In the data rows, the value 128 means zero.
Here are some numbered points:
[130, 118, 126, 165, 94, 121, 124, 125, 137, 121, 176, 127, 116, 144, 155, 129, 143, 138, 145, 91, 112, 131, 141, 128, 121, 123, 105, 120, 138, 116, 124, 116] 0
[47, 128, 172, 211, 76, 116, 109, 73, 109, 151, 137, 190, 160, 209, 123, 107, 219, 173, 169, 95, 103, 198, 157, 174, 140, 97, 98, 144, 102, 159, 169, 185] 1
[133, 149, 143, 101, 164, 151, 128, 139, 111, 114, 104, 130, 137, 117, 84, 138, 113, 119, 118, 183, 113, 136, 127, 108, 154, 83, 143, 143, 148, 127, 162, 104] 2
[122, 126, 123, 140, 114, 117, 134, 125, 123, 134, 135, 136, 140, 138, 135, 131, 133, 131, 143, 104, 124, 125, 119, 137, 117, 148, 125, 125, 123, 132, 124, 142] 3
[97, 255, 146, 199, 163, 255, 167, 98, 155, 245, 101, 137, 31, 112, 132, 95, 230, 182, 67, 209, 120, 82, 185, 100, 191, 113, 157, 150, 70, 195, 125, 168] 4
[99, 106, 153, 120, 111, 101, 124, 109, 123, 102, 98, 143, 185, 163, 89, 127, 143, 108, 148, 124, 130, 174, 107, 143, 132, 94, 128, 141, 136, 118, 154, 132] 5
[79, 138, 146, 107, 120, 147, 158, 135, 119, 111, 69, 167, 175, 136, 85, 131, 128, 120, 134, 129, 138, 176, 125, 111, 128, 118, 156, 127, 147, 137, 137, 145] 6
[186, 124, 77, 42, 184, 121, 139, 185, 134, 160, 102, 84, 117, 69, 122, 146, 36, 107, 84, 165, 154, 67, 79, 87, 131, 167, 178, 118, 125, 109, 87, 109] 7
[143, 123, 126, 114, 138, 122, 129, 129, 119, 122, 116, 119, 125, 112, 138, 116, 124, 128, 118, 132, 141, 121, 121, 125, 127, 131, 134, 136, 125, 131, 134, 128] 8
[100, 159, 141, 103, 171, 132, 146, 126, 124, 146, 90, 158, 125, 106, 106, 119, 138, 129, 102, 156, 132, 119, 108, 118, 122, 124, 170, 140, 113, 161, 118, 152] 9
[146, 119, 105, 143, 112, 123, 139, 129, 139, 132, 168, 100, 92, 114, 161, 131, 128, 129, 132, 100, 115, 110, 138, 133, 113, 134, 121, 121, 129, 125, 117, 114] 10
[56, 129, 183, 255, 1, 176, 108, 31, 108, 121, 177, 213, 111, 226, 217, 111, 255, 223, 138, 33, 117, 183, 182, 176, 105, 68, 89, 105, 125, 165, 132, 157] 11
[156, 99, 104, 174, 91, 113, 128, 128, 136, 109, 206, 77, 83, 132, 174, 150, 118, 144, 142, 83, 103, 113, 145, 137, 115, 148, 87, 111, 138, 110, 130, 100] 12
New points follow, each followed by the numbers of its three nearest points above by angle, seen from the average point of the numbered points, nearest first.
[147, 136, 146, 87, 170, 129, 121, 164, 129, 140, 72, 134, 146, 105, 115, 139, 81, 99, 93, 141, 136, 111, 112, 116, 132, 148, 157, 118, 105, 149, 108, 133] 7 8 9
[116, 134, 154, 174, 80, 165, 138, 97, 133, 180, 154, 159, 90, 123, 183, 95, 214, 153, 140, 78, 120, 112, 153, 125, 92, 124, 129, 114, 114, 142, 127, 151] 11 1 4
[112, 119, 139, 168, 86, 123, 114, 115, 135, 120, 170, 134, 120, 152, 153, 130, 148, 138, 142, 103, 115, 141, 144, 145, 116, 113, 105, 121, 129, 114, 129, 122] 0 12 11
[137, 151, 122, 150, 158, 151, 130, 152, 129, 169, 143, 135, 123, 94, 153, 98, 140, 144, 162, 114, 151, 85, 100, 107, 136, 150, 137, 114, 142, 139, 83, 128] 7 10 8
[148, 119, 101, 154, 104, 113, 143, 125, 120, 178, 143, 125, 127, 122, 155, 123, 129, 137, 146, 78, 137, 99, 112, 134, 103, 192, 133, 125, 87, 132, 98, 162] 3 10 12
[147, 123, 114, 85, 160, 120, 141, 153, 132, 126, 108, 125, 131, 100, 116, 131, 80, 111, 112, 147, 149, 109, 108, 113, 128, 144, 156, 130, 132, 113, 113, 116] 7 8 2
[89, 148, 141, 161, 94, 150, 145, 81, 140, 142, 136, 134, 108, 145, 147, 103, 166, 147, 109, 102, 122, 129, 157, 131, 141, 143, 127, 141, 126, 159, 126, 139] 11 4 1
[89, 54, 199, 82, 125, 88, 64, 124, 82, 0, 128, 143, 202, 199, 23, 142, 124, 91, 192, 172, 132, 255, 153, 196, 169, 74, 102, 168, 213, 89, 235, 76] 5 2 6
[126, 124, 121, 140, 126, 121, 134, 130, 121, 108, 144, 125, 128, 139, 131, 128, 122, 132, 129, 113, 124, 132, 142, 140, 108, 128, 113, 126, 126, 128, 143, 126] 12 3 10
[116, 172, 129, 123, 157, 147, 148, 124, 137, 183, 87, 139, 115, 110, 125, 101, 141, 123, 102, 152, 150, 111, 125, 108, 141, 143, 148, 135, 85, 152, 113, 157] 9 4 7
[110, 164, 169, 135, 104, 131, 130, 120, 121, 126, 113, 153, 159, 163, 104, 127, 169, 153, 127, 129, 140, 171, 141, 132, 156, 111, 126, 132, 112, 145, 133, 148] 1 5 6
[110, 137, 135, 122, 123, 121, 125, 116, 117, 126, 121, 136, 141, 141, 114, 124, 137, 119, 134, 137, 124, 142, 132, 138, 139, 129, 130, 137, 123, 132, 143, 144] 5 6 2
[70, 178, 194, 201, 78, 145, 101, 72, 121, 156, 103, 207, 155, 207, 104, 109, 239, 157, 172, 101, 139, 182, 141, 164, 147, 105, 115, 156, 79, 175, 166, 188] 1 11 5
[112, 137, 129, 200, 88, 142, 135, 96, 151, 160, 179, 125, 75, 153, 171, 114, 180, 162, 148, 89, 112, 115, 147, 158, 125, 145, 119, 124, 97, 147, 121, 156] 11 0 12
[90, 223, 168, 39, 209, 155, 149, 140, 87, 210, 0, 195, 216, 123, 28, 107, 123, 119, 80, 211, 184, 140, 74, 107, 182, 118, 209, 175, 49, 174, 122, 205] 9 6 2
[147, 199, 94, 153, 140, 147, 162, 122, 190, 228, 124, 113, 44, 96, 183, 118, 161, 154, 86, 118, 152, 75, 144, 103, 122, 184, 146, 128, 47, 196, 79, 161] 4 7 10
[141, 214, 80, 141, 156, 185, 144, 126, 156, 216, 114, 101, 66, 84, 155, 84, 167, 151, 87, 126, 138, 83, 148, 99, 129, 155, 160, 116, 82, 152, 86, 165] 4 7 9
[139, 129, 127, 134, 121, 130, 133, 128, 133, 132, 141, 123, 111, 127, 136, 130, 127, 126, 122, 117, 127, 120, 130, 130, 124, 137, 124, 125, 118, 132, 118, 128] 10 7 8
[127, 97, 131, 122, 126, 99, 118, 127, 117, 98, 126, 140, 163, 133, 105, 136, 119, 110, 149, 122, 115, 138, 130, 140, 124, 121, 118, 138, 145, 116, 142, 129] 5 3 8
[80, 238, 173, 60, 217, 207, 148, 120, 125, 234, 0, 186, 172, 119, 58, 94, 150, 145, 71, 211, 174, 117, 87, 97, 189, 119, 217, 168, 49, 172, 114, 216] 9 4 6
[111, 126, 139, 133, 125, 131, 132, 110, 122, 113, 136, 150, 171, 150, 118, 123, 140, 117, 152, 132, 124, 143, 118, 133, 130, 133, 127, 129, 134, 131, 132, 141] 5 6 3
